Each path below is one point turned by a fixed rotation once a step. After each direction that follows a path, write how fast that rotation turns it, in degrees per step (0 if it stays still).
Each turn is a multiple of 5 degrees from 10 to 175, or 0.
Each row of a path follows its step; steps can be skipped.
path 1
step 0: +0.84 +0.47 +0.78 -0.15 +2.13 +1.70 +2.23 +3.31 +0.88 +1.32 +2.78 +1.82 -1.06 +1.82 +1.78 +0.90 -1.95 -0.50 +0.50 -3.28 -0.76 +1.66 -0.37 +1.51 -0.64 +2.89 +1.55 -1.73 -1.08 -1.10 +1.46 -1.98 -1.86 +1.65 -1.72 -1.20 -0.17 -0.58 -1.22 +0.61 +1.06 -0.56 +0.25 +0.62 +1.36 +1.60
step 1: -0.19 -0.43 -2.68 -0.10 +2.16 +1.40 -1.59 -0.73 +1.41 +0.67 -0.90 -2.41 +1.05 -3.88 -1.06 -3.07 +1.68 +1.36 +1.61 +1.57 +1.10 -1.14 -0.88 +0.91 -0.97 +0.27 -0.75 -1.64 +2.02 +4.56 -0.08 -0.86 +1.18 +1.40 +1.16 +0.54 -1.26 +0.81 -1.15 +0.08 +1.56 -0.06 -0.33 -1.12 -0.06 -1.84
step 2: +1.80 -1.32 -1.23 +0.23 -3.21 -1.98 -2.41 +1.75 -0.37 +0.08 -0.56 +0.12 -0.32 +0.13 -0.79 +3.76 -1.71 -0.98 -0.79 -1.16 +0.23 +0.67 -0.12 +1.01 -0.37 -0.86 +2.10 -0.89 -1.57 -1.80 +1.29 +0.81 -2.52 -1.42 -2.84 +0.81 -2.77 -3.53 -0.85 -1.49 +1.10 +1.69 -1.92 -0.37 +0.15 -0.48
step 3: -0.95 +0.21 +0.51 +0.12 +1.50 +0.89 -1.55 +0.77 -0.25 +0.36 +2.64 +0.81 -2.64 -0.31 +3.33 -1.73 +0.03 +3.51 +1.64 +1.93 -0.04 -1.83 +1.35 +0.25 -1.12 +1.00 -0.25 -0.83 -0.69 +1.06 -1.07 -4.23 -2.21 -0.02 -2.34 -1.06 +2.33 +1.60 +0.79 +1.03 +1.15 -2.02 +0.94 +0.02 +0.06 +0.95
step 4: -1.15 -0.47 -0.93 -4.47 -0.19 +0.75 +1.28 +0.39 -0.56 +1.77 -2.19 -1.48 +1.37 -2.41 -2.38 +1.11 -2.20 -1.55 +0.58 -1.82 -2.40 -0.83 -2.69 +0.95 -1.69 +0.35 -0.83 +1.24 -0.15 +2.96 +0.52 +0.74 +0.73 -0.74 +1.02 +1.50 -0.10 -0.86 -1.51 -0.37 +3.25 +0.67 -1.36 -1.39 +1.73 +1.35
step 5: +0.92 -0.08 +0.11 +1.62 -1.53 -0.81 -1.25 -0.57 +1.17 +1.50 +1.39 +1.13 +0.74 -1.28 -0.69 +1.44 +2.45 -0.16 +0.45 +1.22 +3.23 +2.47 +1.59 -0.12 +0.06 +1.42 -0.91 -4.74 -0.58 -1.64 -1.22 -1.68 -3.48 -0.25 +0.04 +1.80 -0.49 -0.88 +1.24 +2.04 +0.13 +2.48 -1.40 +0.66 -0.70 +1.24
step 6: -2.04 +1.53 +0.13 -1.26 -0.97 -1.13 -1.35 +0.50 +1.09 +1.33 -1.91 -2.93 -2.13 +0.02 +0.44 -1.08 -1.15 +0.18 -0.93 +2.77 -1.78 -4.29 +0.56 +0.09 +1.48 -0.43 +1.95 +2.97 -0.26 -0.24 -1.29 -2.80 -0.09 -0.95 +0.09 -0.83 +0.33 -0.12 +1.40 -1.40 +1.94 -1.49 -2.36 -1.67 -0.71 -0.78
step 7: -1.49 -1.87 -0.34 -1.64 -1.25 -0.21 +0.75 +0.39 +0.09 +0.11 -1.50 +2.54 -1.02 +0.21 +1.20 +1.42 +0.04 +0.82 +0.50 -1.79 -0.89 +3.82 -0.44 -1.53 +0.53 -0.16 -1.50 +0.52 -2.34 +1.96 -0.74 +2.73 -2.34 +0.55 -0.97 +1.47 +1.10 +1.48 +0.10 +1.36 +0.89 +1.84 +0.72 -1.25 +2.10 +4.53
step 8: -1.01 -0.38 +0.93 -0.07 +1.35 -2.02 +1.02 -2.26 +0.08 +1.52 +2.19 -3.93 +0.37 -1.92 -1.92 -0.24 +1.27 -0.20 +0.72 +2.33 +1.33 -0.98 -0.17 +1.55 -1.81 +1.39 -1.59 +0.63 +1.17 -3.09 -1.50 -2.29 +0.02 +0.59 +1.49 -0.12 +2.72 +0.81 -1.44 +1.40 -1.50 +1.45 -2.80 +0.52 -0.58 +0.34
step 9: -0.67 +0.86 -1.42 +0.33 -3.50 +0.21 +0.31 +0.91 -1.01 +1.36 -0.69 +1.29 +0.04 +2.80 -0.55 -0.80 -0.64 -1.96 -1.75 -0.25 -1.91 -3.13 +0.19 -1.87 +4.05 -1.34 +1.39 -1.30 -0.05 +1.39 -0.82 +2.70 -1.17 +0.97 +1.72 +1.81 -0.53 +0.44 +1.45 +0.52 +1.47 +0.25 -3.04 -0.33 -1.31 +0.70
step 10: +0.32 -0.11 -0.21 -0.31 +0.56 -1.06 +0.10 +1.83 -1.27 -1.24 -2.13 -1.06 -2.64 -1.58 +1.07 +0.70 +1.76 +1.57 -1.08 +2.14 +2.60 +2.93 +0.81 -2.11 -1.87 +0.19 -0.43 +3.97 -0.85 -1.28 -1.85 +0.22 +0.18 -0.44 -1.05 +0.69 +0.52 +2.15 +2.61 +2.52 -2.34 +0.52 +1.59 +0.44 +0.21 +1.09
Speeds:
+0.31 -0.48 -0.67 -1.29 +0.79 +0.01 +0.01 -0.87 +0.65 +0.63 -0.83 +0.00 +0.19 -0.39 -0.34 -0.04 -0.13 +0.54 +0.38 -0.18 -0.08 +0.25 -0.36 -0.13 -0.22 +0.17 +0.25 +0.13 +0.15 +0.02 +0.62 +0.62 -0.93 -0.17 +0.11 +0.16 -0.25 +0.62 +0.18 +0.08 -1.17 +0.08 +0.32 +0.22 -0.34 -0.03 -> 115
+0.55 +0.25 -0.70 +0.03 -0.53 -0.54 -0.01 +0.43 -0.30 -0.40 -0.16 -0.72 +0.87 -0.02 -0.52 +0.36 +0.39 +0.28 -0.12 -0.48 +0.39 +0.37 +0.62 -0.21 -0.40 +0.09 -0.23 +0.49 +0.03 +0.17 -0.63 +0.76 -0.66 -0.20 +0.24 +0.41 -0.26 +0.02 -0.18 -0.82 +0.56 -0.72 +0.84 +0.40 +0.70 +0.68 -> 135
+0.50 -0.37 +0.48 -0.29 +0.31 +0.05 -0.36 -0.08 +0.12 -0.19 -0.49 -0.43 -0.53 +0.77 -0.56 -0.24 +0.75 +0.08 +0.32 +0.38 -0.36 -1.14 -0.21 +1.03 -0.25 -0.33 +0.23 -0.51 -0.19 +0.80 -0.59 +0.28 +0.44 -0.24 +0.90 -0.42 -0.05 -0.41 -0.04 -0.26 -0.21 -0.34 +0.16 -0.38 -0.32 +0.93 -> 145
-0.30 -0.71 +0.10 -0.42 -0.43 -0.09 -0.03 +0.89 +0.51 -0.21 -0.35 +0.63 +0.37 +0.25 -0.47 +0.59 +0.52 +0.54 -0.55 -0.42 +0.91 -0.49 +0.51 +0.46 -0.51 -0.16 -0.18 -0.05 -0.16 -0.46 +1.04 +0.23 +0.35 +0.42 +0.00 -0.09 +0.43 -0.31 +0.73 +0.79 -0.22 +0.22 -0.04 -0.47 +0.80 -0.02 -> 140
-0.27 +0.20 +0.39 -0.21 +0.13 -0.41 +0.16 -0.73 -0.54 +0.02 +0.80 +0.72 +0.23 -0.34 -0.11 +0.36 -0.99 -0.13 +0.47 -0.02 -0.12 -0.63 +0.23 +0.35 -0.53 -0.36 -0.80 +0.20 -0.47 +0.18 +0.33 +0.20 -0.01 +0.25 -0.65 -0.84 +0.69 +0.69 -0.56 -0.46 -0.30 -0.06 +0.40 -0.20 +0.44 +1.03 -> 90
